(in the rows, 128 means zero)
Rows swapped in pairs by one turn or mirror: which row each one swaps with:
tiz: [152 125 110 146 137 106 158 122  94 107 118 115 107 137 105 129  98 132
 106 135 146]
lin: [146 110 111 156 137 118 157 115  87 107 132 110 119 131 133 118 106 128
  93 121 155]
Lir: [128 122  89 158 140 119 107 161 135 119 100  93 128 122 118 152 112 127
 121  56 123]
muto: [116 128 122 139 132 190 108 118 137 104 158 115 127 125 163 143 133 117
  89 152 122]
Kadop: [129 121 102 149 131 141 109 155 138 111  98 107 124 114  96 147 105 140
 144  68 126]
nosuk: [ 89 155 149 115 125 145 116 108 146 149 132  74 120 117 122 136 115  98
 146  91  82]
mib: [ 86 151 146 129 118 139 110 105 149 150 144  58 128 117 118 136 109 122
 127  99  69]
Fub: [120 132 121 157 115 176  98 115 120 138 160 106 105 143 162 133 119 121
  74 162 115]
ruvog: [125 122 108 141 114 156 103 107 149 130 157 115 133 146 143 155 132 118
  61 161 107]
Bog: [ 97 167 144 126 127 157  97 125 158 164 148  79 114 108 107 114 107 130
 136 108 104]
Buba: [137 129 110 155 136 114 152 135  85  97 110 117 121 140 113 131  95 130
 112 140 144]
viro: [147 126 112 174 136 110 157 121  99 101 116 122 125 140 128 118  99 124
 107 143 145]
Vute: [ 98 159 137 126 125 139 115 110 154 173 135  57 106 126 123 145 108 109
 142 116  88]
faf: [145 129 110 173 109 162 102 115 141 112 142 106 142 154 147 151 129 103
  86 161  93]
guze: [107 133 121 151 103 151 104 108 149 126 145 104 125 160 162 149 122 112
  72 160 114]
zef: [131 127  97 159 138 131 128 160 120 115 124 109 139 111 121 143 121 129
 138  49 123]
vok: [129 127 121 155 105 157 107  98 134 107 139 102 135 154 167 132 120 115
  84 173 105]
Fik: [128 125 107 147 114 149 106 107 148 134 164  98 121 142 179 155 116 116
  95 167 107]
ses: [ 98 162 145 122 109 145 108 104 147 159 120  75 125 112 120 138 112 108
 132  83  85]
Duti: [ 92 169 141 117 121 127 101 107 146 171 136  87 114 128 112 132  93 132
 131  98  90]
Kapak: [114 178 149 133 115 127 124 103 147 160 129  82 136 103 104 138 104  97
 129  99  85]
teru: [107 154 152 121 136 143 119 103 153 170 137  66 127 117  94 140 116 127
 119 103  80]
mil: [132 125  91 165 133 121 102 155 125 106 116 113 126 111 104 151 109 131
 136  64 118]
Sovad: [ 87 149 142 127 141 137 111 113 147 179 138  82 117  93 108 125 114 108
 131 109  94]
rumig: [142 115 115 149 143  91 147 130  94  99 114 100 121 131 129 117  96 133
  99 138 132]
Duk: [116 114 111 168 139 166  96 117 141 139 143 112 126 146 158 145 124 119
  82 173 111]
susof: [144 121  77 163 129 139 116 138 144 109 113 110 133 114 107 136 106 134
 135  59 110]
zupid: [131 133 119 146 140 170  93 101 143 109 162 120  99 146 148 149 123 118
  77 159 121]
dusi: [148 134 121 170 140  99 156 124  92 106 116 117 113 140 121 119 104 131
 103 125 143]
safu: [110 121 105 147 133 134 109 173 119 114 112 112 119 116 110 138 123 135
 134  60 115]
zasop: [ 90 171 145 118 145 176 119 106 131 149 125  73 119 116 104 134 113 111
 133 107 112]
gep: [124 116 116 152 111 152 103 117 140 125 159 106 114 165 166 129 136 128
  82 154  94]
rok: [114 130 116 151 119 164 107 103 135 110 146 107 137 165 170 147 115 106
  92 166 113]
pidan: [121 126 116 142 120 152  96 111 143 127 153 112 127 156 156 132 122 120
  63 171 102]
Telut: [147 128 115 155 126 111 173 114 101 110 105 118 104 134 116 124  97 126
  94 129 136]
vufi: [151 118  89 159 139 135 119 152 135 117 123 106 127 114 111 152 116 143
 134  56 122]
lukes: [120 128 115 147 118 155  84  95 137 115 143 118 125 147 147 146 136 138
  76 165 128]
pili: [129 127  98 163 131 124 118 149 126 118 118 110 127 100 106 150 108 120
 148  59 107]
kuli: [143 118 110 158 133 106 166 116  87 119 132 111 101 136 119 120  95 136
 116 134 143]
dazef: [134 118  86 164 130 130 115 154 148 122 119 116 115 125 112 152 108 140
 147  66 127]
zapo: [130 118 103 165 127 132 109 159 134 110 109 100 114  97 101 137 108 127
 147  64 107]
lavu: [108 166 148 126 156 156 106  96 155 148 146  79  97 114 101 132 116 121
 130  93 101]
nufut: [125 132 116 158 147 108 142 128  79 107 123 115 131 143 129 110  99 145
 100 133 149]
ditiz: [145 132 111 176 130 114 152 114  93 112 119 115 122 134 133 117  93 127
  94 128 155]
Volet: [ 98 154 158 128 133 143 106  97 140 155 130  74 106 105 102 135 137 137
 126  86  90]
Padil: [ 98 160 146 121 130 142 105 109 151 172 134  75 117 122 112 131 112 121
 116  92  77]

Fik pairs with Vute
ruvog pairs with teru
Duk pairs with Sovad
muto pairs with zasop
dusi pairs with mil
nosuk pairs with rok

Rows swapped in pairs by one turn or mirror: which row each one swaps with:
suk: [151 167 163 143 120 135 127 145 157 132 115 137 116 131 144 138 112  94
 131 163]
sab: [140 165 159 137 123 133 129 148 162 133 115 142 113 119 140 140 103  87
 116 153]
Barat: [158  98 141 122 140 123 123 131 147 104 119 119  82 120 118 118 159 137
  91 154]
derul: [143 137 122 138 123  71 148  92 104 129 159 107 117 128 107 138 148 148
 145 127]
gef: [139 122 119 146 113  89 141  82 103 126 148 113 114 129  99 136 139 167
 131 110]
Bal: [156 114 125 103 130 160 133 121 137 118 127  91 122 147 157 113  99 129
 141 106]
Tivak: [147 148 153 135 129 143 124 147 173 118 113 145 130 108 156 132 101  94
 105 136]
Gab: [127 114 149 104 181 144 135 122 157 137 132 114 133  91 145 108 114 147
 118 107]
devir: [136 147 133 102 126 164 130 109 151 111 101 104 118 133 136 104 174  99
 113 139]
Rin: [110 103 122 126 123 126 136 103 137 136 124 145 160 112 155 132 131 150
 117  67]
dov: [103 143 155 117 142  94 150 140 115 108 149 157 124 154 121 128 102 138
 140 102]
bako: [120 107 149 121 151  89 122 160 147 105 113 154 112 139  99 124 131 144
 104 135]
savu: [123 136 133 150 131  97 139 126 131 154 117 157 164 101 108 151 102 140
 160 119]
pev: [110 149 159 151 117 115 112 109 112 119 112 133  83 157 140 146 143 119
 147 150]
gino: [126 142 129 157 132 101 134 124 137 158 106 151 168 101 114 156 111 140
 159 122]
zogid: [155  93 140 151 121 146 134 131 122 104 103 139 115 113  79 115 127 159
 108 125]
far: [102 145 160 119 142 114 154 143 111 104 151 142 124 158 130 127 104 134
 145 103]
Zud: [ 95 114  95 123 120 120 139 106 104 117 122 139 150 142 115 129 167 132
 129  88]
tenu: [141 170 153 147 121 133 123 150 154 132 109 147 116 123 140 148 108  89
 118 146]
loku: [ 83 130 159 113 157 137 128  94 106 133 135 137 113 110 144 126 141 155
 123  99]
dul: [141 111 112 143 120 109  86 107 142 149  80 111 149  94 133 135 120 133
 135 124]
padu: [146 129 130 123 123 142 126 153 128 107 106 139 130 155  89 129 156  94
 135 164]
rurin: [150 118 145 140 125 154 135 162 134 108 103 138 124 127  76 120 132 113
 110 161]
Fuzib: [104 136 158 117 123 125 116  92  98 118 125 128  76 152 136 146 143 128
 138 140]
voto: [138 165 165 106 119 161 162 108 125 127 128 141 118 139 162 125 138 116
 154 128]
Petos: [155 100 134 120 142 115 121 145 160 104 115 124  86 122 121 124 149 138
  93 153]
kemis: [117 143 155 106 135 132 163 124 103 112 153 134 113 159 144 127 104 127
 151 101]
Fegol: [162 154 134 123 147  80 135 114 122 146 160  89 135 124 113 130 134 110
 144 147]
banaf: [151 129 151 106 182 123 136 133 156 139 136  99 139  97 143 114 108 119
 125 143]
mub: [151 139 128  99 119 147 139 106 111 114 148  95 112 154 150 117 105 120
 134  95]
roka: [118 148 141 143 126 108 149 110 121 146 129 163 165 108 128 149 113 140
 175 121]
Sopok: [144 123 150 110 190 134 135 137 149 138 137 100 142  89 145 113 111 127
 127 128]
veve: [104 157 137 141  99 124 101 110 120 130 110 141 102 155 142 154 135 108
 140 154]
Toz: [ 95 105 148  98 168 147 133  99 130 133 119 133 121 104 138 122 141 168
 116 114]
Turi: [112 107  94 119 124 123 133 102 101 131 131 141 164 131 113 139 161 136
 129  85]
dutur: [129 107 127 123 140 141 133 115 150 142 123 150 161 100 154 129 118 148
 109  74]
tad: [126 131 138 160 131  92 124 127 131 156 115 156 166  99 116 150 107 146
 142 109]
Ruv: [146 121 118 142 121  81 143  90 105 126 162 108 119 135 101 133 152 151
 135 123]
Rivu: [163 106 137 121 135 141 122 123 145 111 120 117  77 122 125 129 148 138
  94 162]
felib: [118 140 120 155 138  96 121 106 128 143 129 111 171 105  86 130 157 108
  99 115]
zugu: [140 134 113 105 137 161 126 112 142 118 104 100 122 119 140 102 176  92
 117 137]
goz: [120 136 126 123 144 137 117 110 157 123 103 108 145 105 115 110 176  95
  85 127]
Vib: [136 127 129 124 123 142 127 158 133 108 105 139 134 145  86 132 153  88
 126 160]
Pirag: [159  97 137 148 113 152 138 137 131 103 104 144 124 109  77 120 128 146
 105 140]
Rurel: [146 145 142 161 120 144 150  85 106 141 168 100 117 123 102 142 139 125
 107 150]
rumo: [127 126  98 120 116 129 138 122  95 117 122 140 153 159  98 135 164 108
 156 118]
fede: [134 162 162 110 117 156 160 108 134 132 125 146 123 136 165 133 126 107
 160 136]
mur: [150  92 113 124 138 121  93  99 150 133 114  88 128 113 132 126 112 150
 125 104]
Tani: [127 115 131 126 135 134 127 118 155 140 120 160 161  91 151 130 108 141
 117  78]
goke: [140 153 139 161 109 138 152  88 112 140 167 113 129 111  93 142 142 122
 108 149]
muni: [127 147 131 164 126 111 144 105 109 149 155 113 158 107  73 138 136 119
 114 129]
Mitu: [156 145 146 146 119 151 147  87 110 134 161 100 105 117 105 136 149 123
 100 151]
sevuf: [144 152 147 100 123 170 141 109 136 125 122 130 111 129 172 116 153 109
 152 130]
rinot: [115 147 119 149 132 100 127 110 129 142 130 111 172 105  77 130 158 104
 115 119]
lepi: [151  87 132 147 118 143 139 122 123 107 113 139 123 118  77 120 132 171
 107 119]
tupa: [150  98 112 157 143 107  86 115 149 142 103 102 138 104 135 136 118 140
 132 116]

veve pairs with dul
Bal pairs with loku
Rurel pairs with zogid
Barat pairs with Ruv
Pirag pairs with goke
Gab pairs with kemis

